In the rows, 128 means zero.
A state moves one step at a time under one of 7 hidden systems, and each row is a state written as 20 numbers. Each run below is a few steps of one system.
run 1, G:
[[159 109 131 103  95  93 154 130 129 155 130 206 101 131 118 156 120 110
  164 128]
 [143 111 145 145 165 117 145 130 140 140 103 130 122  64 189 171  82 126
  117 124]
 [ 70 122 137 154 124 138 101  87 112 150 132  90 156 125 117 144  59  89
  122 145]
 [150 151 145 150  76 161 101 124 120 149 110 147  72 164  69 137  87 115
  128 135]
 [176 151 148 144 167 168 149 159 119 118  73  79  73 148 135 159 130 135
  123 108]
 [112 137  98 123 165 128 109 127 139  80 117  19 149 144 110 109 122 116
  158 109]
 [113 154  78 115  82 138  80 148 144  95 166 117 122 163  80  58 136 166
  119  90]
 [126 146 116  96 144 145 164 206 122 100 151 179  98 178 146 110 198 168
  104 103]
 [109 107 129  97 201  89 160 160 140  59 140 149 174 112 176 106 186 127
  168 163]
 [106 110 134 130 108  91  79  91 135 110 176 176 213  61 149  56 150 143
  118 163]
 [125 125 164 132  61 128 142  96  94 197 164 226 152 114 134 144 187 133
   55 160]]
run 2, E, 11 rows:
[[108 106  97 118 136  73 137 104 137 131 149 115 181 117 135 132 157 115
  154 156]
 [142 122 129 120  80  97 112 101 135 148 157 190 143  89 134 118 125 136
  121 112]
 [110 108 160 124 134 144 163 109 129 174 120 172 116 109 166 181 107 115
  109 122]
 [116 112 122 145 143 122 123  89 165 154  95 117 122 124 125 160  83  95
  178 171]
 [139 142 134 153  93 142  74  78 138 142 115 110 109 120  99 114  61 125
  141  98]
 [132 166 153 126 107 182 127 123 120 142 110  96  78 165 103 171 110 112
   95  75]
 [145 143 100 117 158 170 140 168 166 108  82  79  76 181 101 141 139 129
  160 132]
 [134 148  82 129 159 131  89 171 125  79 133  71 129 155 120  56 113 160
  153  83]
 [105 177 124 113 121 117 111 191  87  66 186 119 141 156 125 109 168 135
   70  77]
 [112 134 136 101 153 140 162 200 130  78 149 184 135 148 146 114 222 143
  103 180]
 [124  89 130 137 192  96 131 144 105 117 136 161 204  98 186  54 178 161
  157 193]]
run 3, E (11 x 20):
[[ 75 138 124 137 118 120 126  98 113 158 143 118 151 174 110 155 141  95
  129 155]
 [188 140 148 133 107 118 114 116 136 128 108 173  98 132 109 121 139 129
  162 133]
 [133 114 151 127 160 157 148 115 129 125 104  89 123  94 160 136 106 141
  114  93]
 [ 96 131  86 117 114 126 118 119 150 140 139  77 148 147  99 146 132 107
  126 136]
 [152 146 110 126  97 129 108 142 134 141 136 172  99 159 109 105 133 152
  139 102]
 [128 133 153 122 174 137 157 158 110 105 119 134 107 132 165 142 114 129
  131  93]
 [ 94 130 112 124 147 123 114 146 153  83 134  92 152 117 122 129 126 106
  133 166]
 [120 141 123 142  98 142  87 123 118 136 150 152 147 138 112  75 145 149
  109 139]
 [146 140 172 133 141 124 156 125  79 143 125 157 126 149 151 140 168 132
  118 114]
 [148 107 134 116 155 104 160 117 152  99 110 104 139  91 140 148 155 121
  151 158]
 [116 100  95 116 102 127 104  97 151 151 146 114 168  88 122  92 116 144
  120 124]]
run 4, G:
[[153 100 139  92 115 142 140  98 140 150 118 147 144 111 121 118 154 124
  143 123]
 [151 123 101 132 130 105 115 129 137 183 124 132 148 109 156 154 134 126
  121 118]
 [ 95 126 120 149 120  94 150  89 125 148 141 128 114 133 139 159  98 135
  134 116]
 [122 113 151 106 117 152 133 116 139 128 120 151 102 118 119 145  72 105
  141 103]
 [133 141 126 145 150 157  97 163 141 141 101 115 118 124 142 153  85 102
  116 137]
 [105 161 134 177 141 134 107 114 114 112 118  89 109 165 114 124 106 130
  138 145]
 [147 154 155 116 113 160 118 120 120  84 118 107 100 155  87 103 139 131
  135  99]
 [152 141 103  98 143 157 122 172 153 107 117  90 131 137 123 120 179 134
  111 114]
 [105 129  76 128 153 103 129 142 140 117 146 105 152 158 137  87 174 164
  147 135]
 [120 128 127 104 113  92 135 123 118  96 174 184 142 133 135  83 159 158
  142  93]
 [123 114 144  86 127 122 152 154 143 114 154 193 152  84 163 144 167 121
   92 131]]
run 5, K:
[[134 125 125 112 120 117 118 116 148 159 132 196 120 136 147 131 119 124
  160 101]
 [119 149 156 140 144 110 104 102 140 127 125 160 123 118 166 155  96 106
  145  98]
 [108 142 148 139 123 140  92  88 163 116 112 124 121 129 114 140  90  94
  155 136]
 [144 151 136 141 125 170  83 106 146 143  98 118 109 159 107 107 117 125
  154 118]
 [153 169 130 143 156 140 113 133 131 112 101  91 103 169 130 135 152 133
  146  98]
 [131 143 105 105 150 130 138 145 168  71 120  82 113 137 119 129 149 132
  146 109]
 [115 121  81  88 138 153 119 177 169 110 141 125 136 135 131  93 149 145
  123 115]
 [111 142 107 122 152 117 118 187 126 116 156 174 144 149 161 103 164 144
  118 137]
 [116 125 156 125 147  94 140 142 124  78 154 186 149 101 162 113 156 134
  132 160]
 [121 101 162 114 123 136 118  92 145 129 134 169 178  67 151 111 155 120
  112 167]
 [128 128 146 146 103 129 112  68 129 198 128 167 161 123 138 141 173 121
  110 162]]
run 6, K:
[[110 117  85 109 101  71 156 180  80 117 186 106 156 123 110 139 138 124
   85 123]
 [105  92 133 120  93 127 173 170  99 112 167 182 109  96 119 118  99 156
   79 156]
 [111  77 156 143 150 133 148 144  66 166 130 156 164  92 160 114  86 122
  110 174]
 [143 122 149 178  99  77 104  89  70 151 140 121 168  93 115 132 113 110
  114 173]
 [137 129 179 154  69 146 147  53  97 140 125 112 107 114  85 139 128 143
   90 132]
 [150  99 143 117 124 178 179 105 104 194  82  80 103 146 105 174 120 113
  121 123]
 [166 117  65 141 126  85 145 136 123 179 109  61 105 144 111 166  91 129
  155 100]
 [103 144  90 126 102 102 137 141 115  92 165  85  90 144 102 123  64 153
  122  45]
 [ 88 128 133  98 135 186 131 213 111  82 138 123  98 148 106 123  59 103
   99 112]
 [136 118 105 164 177 142  95 224 112 108 107 117 132 126 136  87  84 129
  137 201]
 [134 147 132 179 147  92  90 136  81  63 150  91 174 114 129  39 160 173
  122 162]]
run 7, Q, 11 rows:
[[ 83  94 168 129 160 131 179 106  55 116 141 123 152 147 139  90 128 146
  141 137]
 [180 110 143  99 112  97 113 155  98 126 131 142 170  95 106 138 143  74
  132 160]
 [130 113 129 168 104 122 144  98 139 162 128 137 127  77 145 144 132 162
   77 171]
 [111 100 154 132 120 130 162  68  77 169 122 110 134 156 107 131 113 123
  149 122]
 [190 121 137 108  93 105 129 133 117 141 118 136 110 104 100 163  97  92
  141 104]
 [113 118 114 149 117 144 151 128 152 134 121 102  88  95 134 166  69 144
   91 124]
 [ 95 124 112 140 129 151 126 135 105 132 122  91 104 180  89 118  69 122
  151 129]
 [175 157 132 138 123 129 105 187 107  90 118 132  84 146 103 111 104 131
  133 113]
 [123 144 135 141 160 152 145 174 134  65 120  87 107 114 142 126 139 151
   91 138]
 [111 118  95 122 147 141 123 153 124 103 131  78 160 151 103  77 170 141
  134 172]
 [166 131 110 126 119 101 119 157  97 130 150 154 156 136 130  70 196 170
  120 130]]
run 8, Z (11 x 20):
[[102 124  79 119 175 102 113 159 127 166 137 126 145 157 172 136  75 113
  168  71]
 [ 84 170 125 159 105  81  95 148 137  65 175 158 106 116 131 140  70 125
  109 116]
 [ 92 138 193 128 140 200 126 120 161  77 110 180  93 130 130 111 121 128
  125 165]
 [155 132 147 144 178 155  69 122 135 153  80 121 170 142 141 102 154  93
  176 181]
 [169 166 122 177 108  65  88  73 108 117 137  77 158 120 116 104 177 155
  131 120]
 [129 139 148  77  90 150 182  82 137  98 145 110 112 135 105 142 203 153
   90  62]
 [132  93  73  51 153 151 166 172 187 181 113 141 134 144 151 171 165 106
  144 113]
 [102 117  49 166 153  40 122 145 134 172 156 144 138 129 180 132  70 157
  165 117]
 [ 66 151 185 144 107  99 135 109  86  57 182 180 103 113 136 125  53 130
  108  78]
 [119 128 203  97 130 219 111 145 172  96  93 185 114  98 123 157 113  61
  110 184]
 [167 121 114 192 162 141  64  93 156 204  61 105 156 131 136 108 127 121
  183 220]]
run 9, S:
[[144 163 133 126 142  66 156 143 149  51 150 151  96 114 161 153 155 152
  133  83]
 [ 58  95 134  70 146 167 140 129 173  76 147 128 159  87 147 116 107 110
  117 126]
 [101 115  85 134 121 146  76 173 135 196 145 184 166 142 139  99 111 121
  118 176]
 [146 178 177 197 130  90 116 110  84 126 132 199 107 158 153 118 170 157
  130 154]
 [140 131 215 108 138 148 136  54 127  76 102 105 154  94 120 143 165  84
  139 131]
 [146  97  74 106  95 156  94  93 188 198 103  70 169  91  99 138 129 107
  120 152]
 [130 155  64 170  91  82 135 100 134 205 144 143  81 189 126 143 131 184
  140  91]
 [131 156 181  95 145  97 174 116 119  64 133 157  71 151 141 180 110 106
  167  36]
 [112 103 123  83 164 180 109 175 198  83 106  93 138  49 148 152  51  79
  113 128]
 [ 62 136  53 192 130 160  64 172 141 178 142 123 128 166 131  76  69 167
  101 179]
 [139 198 185 166 131 122 108 150  42  91 141 187  89 235 106  83 171 144
  152 114]]
run 10, S, 11 rows:
[[153  95 132  89 160  94 153 137 102 126 133 134 174 107 151 120 161 116
  154 117]
 [121 109 108 127  98  80 131 119 134 125 164 132 168  66 136 135 129 136
   94 148]
 [ 87 104 140 124  84 134 161  92 120 166 152 184 123 130 120 135 123 139
  105 146]
 [154 110 171 131 135 125 144 109 105 180 102 182 118 125 148 165 108  96
  156 136]
 [149 136 156 179 131 105 108  83 128 136 102  97 123  80 141 163  71 108
  130 136]
 [103 141 128 153  84 163 105  82 133 143 120  74  98 142  78 139  69 121
  110 111]
 [161 149 117 122 124 177 126 161 128 159  91 109  63 191  95 151 107 122
  140  88]
 [161 150 108 145 193 122 136 180 136  85  94  67  86 146 149 137 112 144
  158  92]
 [ 89 137  90 115 153 127 108 173 132  39 156  57 141 129 114  79 103 142
  124  99]
 [104 129  92  84 114 170 116 222 118  98 168 148 141 162 102  67 168 148
   86 130]
 [142 117 132 116 181 123 166 200 100 113 133 183 150 149 171  93 225 159
  125 181]]
run 11, Z (11 x 20):
[[108 122 157 114  93 175 129 114 162 119 122 169 103 123  99 138 123 114
  112 168]
 [168 120 135 151 158 152 110 125 121 185  80 139 123 152 140 117 130 124
  168 154]
 [160 159 126 166 129  81 102 108  92 114 126  62 138 124 120 130 115 129
  135  93]
 [113 141 128  92  79 163 145 117 155  81 143  98 101 125  81 133 141 137
   88  93]
 [122 114  89  91 144 185 141 177 165 175 107 153 117 174 131 128 157 129
  136 140]
 [131 136  84 172 179  59 115 167  97 139 135 120 139 157 167 115 113 148
  167 131]
 [ 91 145 161 132 121  97 137 122 105  26 175 120 129  94 130 104 105 145
  104  98]
 [ 95 111 165  74 121 210 128 136 170 110 126 176 149 106 124 122 166  99
   93 172]
 [156 113 108 164 160 104 110 119 127 213  98 156 168 145 160 124 171 126
  171 207]
 [165 140 154 170 120  32 144  61  59 112 148  99 141 103 137 126 127 154
  146  79]
 [123 115 168  50  75 175 167  98 155  92 143 116 119  71 102 172 130 100
   67  63]]
run 12, L (11 x 20):
[[153 147 158 112 194  74 144 133 117  97 112 121 140 132 173 183 145  78
  184  95]
 [104 128  85 109 100 117  84 103 206  78 153  82 148  67 109 114  89 125
  122 106]
 [ 70 123 114 122  94 204 108 119 129 198 145 175 128 177 116  90 127 154
   94 127]
 [166 163 167 152 175 109 133 158 100 143  96 187 102 187 157 171 165  96
  172 154]
 [153 143 138 137 166  88 123 100 178  37 110  69 119  65 151 138 106 132
  158  99]
 [ 64 112 103  92  85 192  94  90 147 135 162  84 179 120  94  71 127 140
   80 105]
 [140 147 115 128 107 155 124 166 111 206 123 202 113 213 113 135 197 125
  119 172]
 [187 143 148 148 196  62 176 138 138  90  94 144  80 122 188 175 146 143
  187 105]
 [ 85 103 118  86 134 115 111  88 158  57 162  60 186  45 139 100  80 117
  125  67]
 [ 70 121  90 113  53 188  77 135 143 198 166 173 163 154  85  93 138 123
   69 173]
 [166 152 164 181 161 117 165 142 105 185  84 219  62 196 164 172 166 145
  162 173]]
run 13, L, 11 rows:
[[114 117 114 100 121 111 127 115 156 137 149 122 168  71 158 162 135 109
   92 107]
 [ 78 107  93 127 101 118 135  96 157 176 147 161 133 140 122 144 114 126
  134 159]
 [147 127 158 142 126 118 119  95 116 172 108 187 107 143 142 145  92 113
  173 118]
 [129 160 166 144 138 131 102 105 140 108 110 104 115 106 139 182  77  81
  126  99]
 [ 83 138 113 134 112 176 107 101 163 120 114  63 113 152  81 132  91 109
  128 140]
 [151 149 118 136 125 176  99 139 113 164  99 115  99 206  91  95 138 136
  152 112]
 [170 183 134 127 160 123 122 182 112  84 116 108  93 167 138 141 162 129
  131  73]
 [101 128  92  88 158 135 144 179 164  40 147  82 131 118 129  97 146 149
  122 106]
 [105 103  79 105 138 150 108 177 131 133 157 155 173 135 138  37 164 173
  121 147]
 [142 145 146 155 148  85 128 160  95 133 154 217 151 126 186 102 197 165
  112 155]
 [120 109 181 123 149  77 176  91 145  63 143 167 150  48 177 145 168 137
  124 163]]
run 14, Q:
[[148 154  99 133 106 103 120 109 140 151 132 122 100 157 121 145 127 140
  144  75]
 [111 134 125  98 125 130 151 137 151  90 142 136  91 129 134 143 102 133
  133  70]
 [ 90 120  98 105 153 156 117 177 160 117 125 122 125 137 135 130  92 107
  135 135]
 [112 159 106 170 146 123  78 160 129 123 132 140 127 162 136  95 117 140
  140 153]
 [133 166 176 143 145 132 114 127 101  71 133 145 129 142 136  98 166 139
  126 121]
 [140 123 150  94 148 158 135 131 151  98 111 110 159 103 133 127 196 110
  114 152]
 [136 111  83 130 127 122 119 102 154 184 125 109 170 122 139 111 183 154
  126 152]
 [132 131 122 125 104  78 142  81  98 164 162 160 145 148 137 119 161 154
  138  76]
 [119 108 154  71 115 103 173 119 135 117 149 182 129 100 144 181 124  90
  132  93]
 [ 88  89 107 124 138 135 126 123 177 172 117 147 135  93 150 165  60  92
  139 173]
 [105 151 135 195 114 122  67  91 102 176 124 142 119 157 123 116  50 121
  149 132]]

Name the system that made each run.
run 15, 2 rows:
[[174 154 172 145 157  96 111  89 160 108 101 184 118 110 172 135 163 131
  178 132]
 [115 140 151 111 134 139 105  42 195 117 116 113 156  93 154 142 152 114
  143 100]]
 : K
run 16 (2 x 20):
[[158 127 116 124 101 126 148 155 148 142 123 159  87 110 124 168 119 132
  104 131]
 [ 98 109 139 147 170 138 160 113 129 132 111 122 109 128 160 134  89 149
  147 129]]
 : S
run 17:
[[109 119 132 127 101 141 141  68 191 114 131 116 116  56 145 146 110 157
   89 107]
 [ 83 106 107 101 117 183 127 112 122 198 126 109 137 180 106 132  99 102
  133 107]]
 : Q
run 18 (2 x 20):
[[116  96 101 110  87 132 127  99 204 145 130 179 118 101 110 128 117 135
  147 174]
 [145 121 147 157 157 146 117 123 101 209 107 177 128 132 188 125 105 145
  127 110]]
 : G
run 19:
[[190  89  77 126 113 156 127 144 154 173  80  95  97 126  86 102  94 148
  163 149]
 [128 161  91 159 153 101 114 143  85 143 143  70 130 164 155 109 126 171
  116  46]]
 : K
run 20:
[[133  98 101 158 133 102 169 126 127 172 118 161 104 140 139 126 127 173
  151 174]
 [135 114 157 137 147  82 136 105  69 114 140 125 148 108 145 113  84 125
  158  90]]
 : Q
run 21:
[[142 143 156 130 144 125 152 111 138  88 125 144 105 118 154 122 162 164
  126 101]
 [105 114 130  84 144 148 126 121 150 120 133 113 175 108 143 126 158 104
  122 120]]
 : G
run 22, 2 rows:
[[109 140 127 142 101 129 162  72 125 148 143 122  93 146 133 134 133 182
  107  67]
 [122 108 126  60 132 134 166 148 128 115 128 127 113 151 108 157 108  85
  165  80]]
 : Q
run 23:
[[142 139 122 158 165 127  79 157 127 183 112 154 154 115 181 136 115 115
  122 143]
 [ 92 164 162 188 118  89 128  67 102 116 140 119 120 144 128 157 121 126
  124 140]]
 : G
run 24 (2 x 20):
[[ 69 116 111  93 105 126 199 134 160 115 151 171  66 166 111 176 112 130
  134 123]
 [138  92 143 107 195 160 123 171 157 115  90 168 121 104 171 106  71 112
  187 141]]
 : G
run 25 (2 x 20):
[[114 114 118  80 135 132 162 140 154 127 134 164 114 139 140 148 131 118
  147 101]
 [108 120  99 130 160 112 110 149 158 140 129 143 138 117 163 136  89 118
  154 132]]
 : Q
run 26, 2 rows:
[[128 145 112 138 123  83 145 110  86 138 146  70 157 152 116 154 173 120
  115 118]
 [139  98 116  87  79 108 165 116 150 107 151 162 113 108  91 119 144 145
  138 128]]
 : Q
run 27, 2 rows:
[[137 120 112 156 146  88 127 112 111 124 130 110 143 123 139  95 133 159
  155 138]
 [121 141 146 107 101 127 128 110 110  99 154 118 146 115 114 120 154 125
   97  95]]
 : K
run 28 (2 x 20):
[[115 124 112 124  84 158 139 148 128 146 140 140  82 133 104 131  73 151
   90  93]
 [117 129 127 132 160 143 161 182 106 124 110 123  77 178 127 152  87 119
  145 125]]
 : Q
run 29:
[[ 84 139 129 128 147 131 150 111 135 126 128  74 150 143 134 179 166  98
  106 151]
 [138 110 106 120 104 129 110  88 164 137 117 135 122 142  88  90 120 139
  189 146]]
 : G
run 30:
[[ 93  75 117  68 115 109 181  88 116 126 152 102 153 126 103 129 114 110
  158  95]
 [155 100  94  99  94 110 130 171 129 176 145 174 126  91 133 153  84 118
  108 104]]
 : S
